128 stands for zero in the data rows.
Some points, each followed by its number:
65 124 67 114 114 105 101 135 108 144 94 126 166 124 131 97 162 149 104 82 149 174 122 136 0
157 141 119 125 185 109 155 105 133 117 163 119 93 81 138 156 150 125 169 113 99 113 88 144 1
164 140 204 86 141 138 102 117 96 137 112 111 105 140 87 134 170 109 154 151 106 76 139 148 2
127 113 126 139 143 63 162 156 109 100 157 117 120 161 100 100 124 162 109 196 126 141 148 142 3
153 152 140 103 131 89 174 122 106 74 87 146 140 126 83 134 120 118 126 148 105 152 159 141 4
112 120 181 101 102 149 70 109 71 171 122 136 147 129 79 167 115 153 159 142 140 141 184 133 5
110 137 77 144 150 88 162 148 156 107 117 114 98 140 135 92 132 115 119 141 131 136 109 136 6
190 64 187 154 118 192 89 90 133 151 151 120 90 121 113 144 97 116 151 127 116 52 128 137 7
159 136 97 179 146 97 193 153 93 83 129 113 92 101 99 115 111 121 103 121 112 96 147 144 8
105 130 109 134 111 81 167 130 105 94 51 148 156 153 73 95 140 156 111 185 131 148 134 107 9
93 89 69 128 119 145 49 112 64 194 112 111 175 121 87 173 95 133 107 84 154 190 135 133 10
95 139 143 73 132 54 130 145 106 67 126 135 157 127 115 55 209 139 120 170 113 165 146 157 11
137 86 32 164 138 172 98 150 241 210 156 135 80 138 199 130 106 99 73 64 131 88 39 94 12
114 151 97 145 111 109 203 124 195 70 98 176 106 156 154 81 125 149 177 160 104 58 91 135 13
113 111 169 136 117 134 135 102 77 138 100 91 156 152 90 163 137 201 120 141 168 118 197 98 14
120 162 103 140 149 140 146 101 128 108 132 99 138 121 182 161 118 140 175 101 123 135 116 139 15
149 104 155 166 121 137 110 144 167 171 116 115 81 144 139 110 117 79 76 99 118 75 112 142 16
119 133 113 173 105 139 174 96 152 97 116 142 103 147 159 157 99 166 154 131 131 111 131 107 17
125 142 79 118 146 112 103 117 94 99 97 81 154 157 153 97 194 130 144 105 148 139 132 137 18
73 126 47 137 91 151 92 110 138 148 71 151 193 131 149 157 103 127 157 94 127 154 93 109 19
77 52 99 127 85 156 102 125 161 142 34 136 161 156 79 85 153 146 58 135 168 101 151 106 20
136 151 110 152 149 119 153 132 132 85 168 106 87 80 160 110 110 124 143 118 110 122 126 152 21
145 140 146 122 160 137 134 109 141 99 160 102 105 142 182 135 147 133 141 111 146 111 147 135 22
158 149 172 137 121 109 134 146 162 116 143 168 107 159 189 106 83 100 85 80 96 82 129 145 23
143 105 206 84 89 128 68 163 155 156 95 169 153 190 113 104 179 59 99 165 89 118 107 146 24
162 137 48 161 88 136 164 129 126 100 115 155 110 101 141 118 82 112 125 141 116 131 135 118 25
121 149 81 135 143 144 115 96 89 114 118 86 131 100 142 180 117 122 145 89 138 133 166 140 26
190 116 122 132 166 137 90 146 132 125 183 94 92 116 162 180 141 50 104 159 95 121 108 155 27
106 120 127 117 86 135 123 149 150 140 116 153 122 142 145 94 145 140 88 105 131 103 142 115 28
144 87 156 64 83 157 67 108 213 140 123 182 72 152 160 102 217 98 80 100 112 10 157 119 29
115 93 131 131 125 155 75 167 122 178 150 105 126 91 106 125 115 115 84 130 137 159 131 124 30
151 144 159 126 143 135 156 107 66 97 101 99 122 119 97 196 124 140 136 125 125 120 176 146 31
108 159 96 140 133 89 168 168 137 103 146 153 131 166 166 102 115 156 166 172 139 166 82 99 32
157 165 153 145 173 59 197 148 91 61 154 76 111 41 94 66 124 113 148 157 97 151 131 178 33
71 128 46 144 92 152 94 106 141 155 70 148 195 131 151 150 105 130 157 96 134 150 96 113 34
111 124 169 85 122 129 70 115 110 110 90 115 149 128 123 143 201 94 110 119 115 135 168 146 35
111 120 127 144 111 160 87 146 119 132 155 107 169 112 184 137 134 122 133 113 118 174 113 137 36
134 95 165 142 134 181 107 134 166 176 83 118 150 177 119 144 130 98 135 158 105 73 98 107 37
137 156 148 141 171 60 160 143 44 84 126 77 176 155 122 100 146 176 159 155 128 193 106 133 38
130 142 95 143 132 109 148 129 135 102 157 116 142 154 186 113 116 166 143 122 154 172 116 107 39
80 107 7 172 118 115 173 121 118 104 24 104 153 103 103 101 148 131 121 147 120 149 137 156 40
139 119 118 116 139 101 130 155 130 165 157 133 140 91 79 129 140 136 104 188 159 205 119 87 41
157 147 139 131 137 181 75 96 86 137 126 79 136 97 114 188 137 102 128 97 140 99 153 145 42
86 130 47 123 106 124 108 128 129 105 86 128 143 146 144 140 153 100 121 134 131 155 146 143 43
137 146 171 94 134 74 174 114 130 72 127 163 72 169 129 107 195 129 133 144 88 54 140 164 44
107 112 53 136 91 152 122 130 158 146 71 164 127 128 121 83 123 135 82 78 155 110 115 92 45
141 128 145 174 142 104 171 137 134 81 144 100 117 152 158 100 128 154 131 170 140 154 116 116 46
131 138 79 182 118 175 124 122 212 106 118 120 75 125 201 133 101 77 173 101 98 75 82 131 47
Which three points above are nearest to each new point? Their numbers follow each, nearest first.
100 116 27 138 122 122 151 141 190 159 110 168 112 112 115 76 98 110 81 80 141 136 86 115 45 6 28
157 123 168 145 152 92 133 149 159 98 117 115 128 170 164 115 114 106 102 173 91 133 110 154 46 6 3
135 106 201 83 89 124 64 165 163 160 92 167 152 189 117 103 192 50 105 178 84 113 99 151 24 37 35
125 163 144 81 145 54 152 153 146 72 182 163 108 137 156 58 162 127 109 169 123 166 136 152 11 3 6
137 122 134 113 149 108 154 164 131 173 161 131 142 83 75 132 138 146 100 190 152 212 118 93 41 30 3
139 172 169 127 149 133 173 95 88 113 99 105 122 106 85 173 115 149 176 122 117 83 146 127 31 4 2
91 126 50 127 120 125 101 135 137 110 90 119 153 137 149 142 141 101 123 130 129 156 143 138 43 0 18
178 145 193 101 128 86 158 152 163 90 149 167 53 124 91 83 139 107 125 220 96 97 134 137 44 3 2
115 125 125 142 106 141 90 151 114 131 151 110 168 122 177 139 135 125 141 109 122 174 115 128 36 39 15
129 96 148 132 136 169 102 139 173 176 75 118 154 178 126 146 142 97 139 160 109 66 93 109 37 16 24
125 120 126 144 134 61 163 139 102 92 154 118 117 171 103 96 125 157 102 199 129 147 149 152 3 46 6
77 135 74 84 117 131 96 126 147 173 136 147 131 111 142 103 143 143 108 57 159 155 134 120 0 28 45
121 120 125 132 114 147 132 138 126 141 147 124 110 102 122 117 139 137 94 106 150 98 152 106 28 30 22
130 137 96 149 131 115 137 129 129 100 156 118 141 148 182 113 109 163 135 119 158 170 109 105 39 46 32
109 165 92 143 130 90 172 165 137 100 147 151 133 175 165 100 120 144 170 164 137 166 87 98 32 39 46
140 90 155 63 89 170 74 115 221 138 125 176 66 160 157 96 210 98 76 111 126 5 153 121 29 28 16
91 143 116 68 115 34 153 142 79 92 122 164 142 158 96 50 215 176 56 135 165 159 193 118 11 9 3
135 129 148 175 148 101 176 142 138 90 137 108 126 143 156 107 132 146 128 168 139 151 117 111 46 39 6
102 124 26 195 130 171 170 101 98 168 84 70 138 79 94 170 99 156 93 77 185 118 157 113 26 40 45
119 137 114 152 114 114 201 120 190 68 96 169 107 155 146 83 116 151 175 158 100 55 91 138 13 17 6
135 104 205 84 86 127 67 163 162 158 91 166 154 187 119 103 182 57 102 164 86 128 104 138 24 37 35
152 113 246 82 138 95 125 138 104 119 145 136 118 153 85 132 192 138 111 180 120 121 160 131 2 35 44
109 130 125 136 112 117 95 134 102 131 171 117 133 101 149 105 135 135 110 78 134 162 146 140 36 30 0
156 142 114 119 179 118 161 112 136 116 164 105 87 86 148 151 146 129 166 111 107 112 83 144 1 21 15
92 85 70 121 116 146 48 116 70 195 100 114 169 116 79 168 107 138 104 85 157 198 142 132 10 0 30
140 114 180 110 118 64 170 166 128 100 179 177 103 193 104 94 115 160 87 188 122 106 145 137 3 44 46
167 123 120 84 152 176 135 138 206 168 184 147 46 97 107 115 123 75 99 118 119 21 133 123 16 7 29
98 115 18 140 93 174 130 136 163 204 149 157 67 110 125 150 94 108 93 70 151 93 139 110 45 12 28
133 139 97 138 135 121 146 124 123 107 160 117 143 157 189 122 112 167 139 124 160 170 115 106 39 46 32
145 132 219 101 112 112 186 102 146 80 166 172 111 153 110 64 166 176 164 164 121 53 135 139 44 13 2
85 103 57 121 117 157 57 123 81 191 107 119 181 125 94 166 99 127 100 79 162 196 135 130 10 0 19
114 138 58 171 160 60 207 148 89 99 75 105 136 139 55 94 100 165 134 179 142 187 89 124 9 3 6
190 81 186 159 121 195 104 93 142 157 161 125 86 121 120 138 94 119 155 123 115 51 125 137 7 16 37
134 100 152 134 124 159 105 129 170 168 80 115 142 179 126 138 136 104 135 162 110 74 89 93 37 16 28
145 141 135 122 157 134 136 112 140 100 159 102 98 136 189 128 147 142 144 114 140 110 144 129 22 15 21
110 134 75 137 151 81 152 136 156 109 122 118 90 139 144 91 136 109 118 144 129 138 127 142 6 21 46
59 129 89 129 94 81 100 149 52 115 73 133 224 110 110 113 150 155 92 127 141 245 142 141 0 43 9
158 150 195 87 139 133 111 114 100 138 106 119 107 131 88 136 175 106 151 160 99 70 142 154 2 35 31
122 144 117 174 109 137 176 99 155 91 109 139 106 144 148 168 111 160 152 135 136 101 132 114 17 15 46
99 163 53 119 142 88 159 136 150 123 112 151 164 155 136 80 119 103 116 103 125 153 98 101 6 32 43
65 177 72 100 113 100 134 120 130 148 97 157 156 128 124 96 135 131 137 91 140 135 121 125 0 43 28
128 116 96 107 145 95 111 159 135 195 196 130 81 103 112 127 137 110 64 105 157 150 141 126 30 41 28
163 143 201 90 139 134 106 117 96 131 105 114 107 137 90 136 169 106 160 164 103 80 143 147 2 35 31
164 141 191 146 101 157 184 110 107 111 74 153 132 164 94 154 85 181 187 132 116 91 111 87 17 31 4
71 128 71 105 114 107 105 139 113 147 83 126 164 113 125 102 163 148 107 88 147 168 122 141 0 43 18
110 112 180 129 126 145 144 99 88 137 96 91 162 149 87 165 123 198 116 150 163 118 187 108 14 31 5
152 135 220 98 121 106 189 113 147 83 168 174 105 154 103 61 168 171 167 160 117 54 137 132 44 2 13
198 136 155 141 187 152 129 145 134 116 155 94 138 106 156 188 84 61 164 148 82 148 95 165 27 1 15
104 115 102 107 115 105 87 133 101 132 102 131 154 133 126 112 136 127 114 111 142 192 138 139 0 43 36
103 177 10 148 84 119 175 137 143 140 137 168 109 97 126 93 59 148 144 102 147 166 105 94 25 45 39
156 136 123 132 179 118 163 111 134 112 165 104 90 82 140 148 148 128 170 113 99 108 85 137 1 21 15
75 106 126 90 87 122 82 79 152 145 70 182 146 181 112 128 137 152 144 113 134 96 136 114 28 20 45
153 123 238 83 141 81 132 145 109 128 151 136 108 154 91 127 201 137 119 181 115 119 160 130 2 44 3
134 171 64 165 177 122 153 82 133 67 139 90 141 142 211 179 99 137 177 82 134 159 108 141 15 39 26
131 158 72 166 179 123 147 85 137 72 138 79 142 143 216 173 101 137 167 78 133 151 112 138 15 39 26
115 172 160 74 111 99 122 111 134 92 72 167 169 160 166 134 187 103 176 120 74 110 129 141 35 44 4
86 164 46 123 138 98 163 141 161 130 110 151 169 143 136 85 111 103 115 109 135 155 104 104 6 43 0
195 89 255 104 107 127 87 146 51 100 141 121 160 171 70 135 174 136 128 255 81 95 158 151 2 24 5
127 127 153 85 121 131 89 92 106 107 104 145 155 146 143 185 148 99 188 128 97 122 158 144 35 2 5
103 130 88 114 100 137 95 142 149 122 156 148 103 119 184 105 147 122 97 70 128 120 131 122 28 36 45
130 93 156 59 88 163 75 114 224 139 123 188 67 162 161 96 215 96 77 100 123 9 159 120 29 28 16
141 152 152 140 172 58 162 138 44 81 129 82 180 159 119 92 145 178 158 149 127 203 106 136 38 46 3
156 147 181 153 100 135 180 114 105 109 81 151 127 165 103 144 94 183 195 127 106 91 109 101 17 31 4
98 123 116 119 129 86 156 164 104 126 167 128 165 126 107 80 119 174 97 163 199 254 142 99 41 39 3
115 97 116 140 111 148 66 166 122 175 150 101 119 94 109 120 115 115 84 127 141 155 133 127 30 36 28
109 142 102 147 112 107 199 116 192 75 92 181 107 158 155 86 125 157 177 166 103 48 87 134 13 17 6
119 128 128 115 127 117 119 126 106 128 64 137 161 103 56 129 119 97 117 139 106 158 131 164 4 9 35
115 144 162 100 107 110 167 125 75 136 80 126 148 160 82 120 178 193 118 115 154 115 163 100 14 9 31
122 128 112 116 128 110 114 125 108 129 70 124 149 96 45 118 119 88 112 139 114 149 127 160 4 9 43
162 151 166 138 124 101 147 149 166 119 159 159 94 157 180 113 81 94 96 89 95 76 125 145 23 16 22
136 168 78 161 176 130 146 87 128 66 142 79 137 147 204 178 100 132 162 70 135 154 113 140 15 26 39
156 150 159 144 121 108 144 153 172 111 148 161 91 170 183 111 83 90 92 82 96 78 121 140 23 16 28
155 118 255 84 144 93 130 130 112 122 147 133 125 143 88 126 190 139 111 182 119 123 160 129 2 35 44
164 156 242 129 145 103 153 134 102 128 151 132 126 115 101 133 119 118 171 148 94 143 113 143 2 4 31
139 152 146 112 104 146 97 159 177 165 166 188 96 152 171 145 51 67 107 97 93 102 117 137 23 16 28
115 163 104 145 135 89 173 164 138 98 150 147 137 177 164 98 123 156 161 165 137 163 90 97 32 39 46
141 128 192 99 138 84 168 119 130 72 124 160 87 170 132 103 185 138 126 150 82 57 152 165 44 2 4
111 123 175 95 104 142 86 120 69 165 113 132 152 125 79 171 113 144 162 141 136 140 181 125 5 14 31
125 157 105 144 143 135 146 115 132 108 126 102 139 110 180 154 122 132 174 96 120 129 117 140 15 26 22
168 83 207 128 139 83 158 168 101 124 146 126 63 163 50 116 125 133 65 198 113 74 141 159 3 2 44
161 147 179 86 141 80 159 128 136 92 133 164 121 142 136 114 180 140 142 142 81 118 93 119 44 4 1
111 108 44 127 71 157 85 120 176 147 70 188 124 161 142 81 106 121 120 108 130 121 86 103 45 34 19
112 114 36 120 66 159 87 130 175 141 69 181 123 167 138 87 102 113 120 108 133 125 81 112 45 19 34
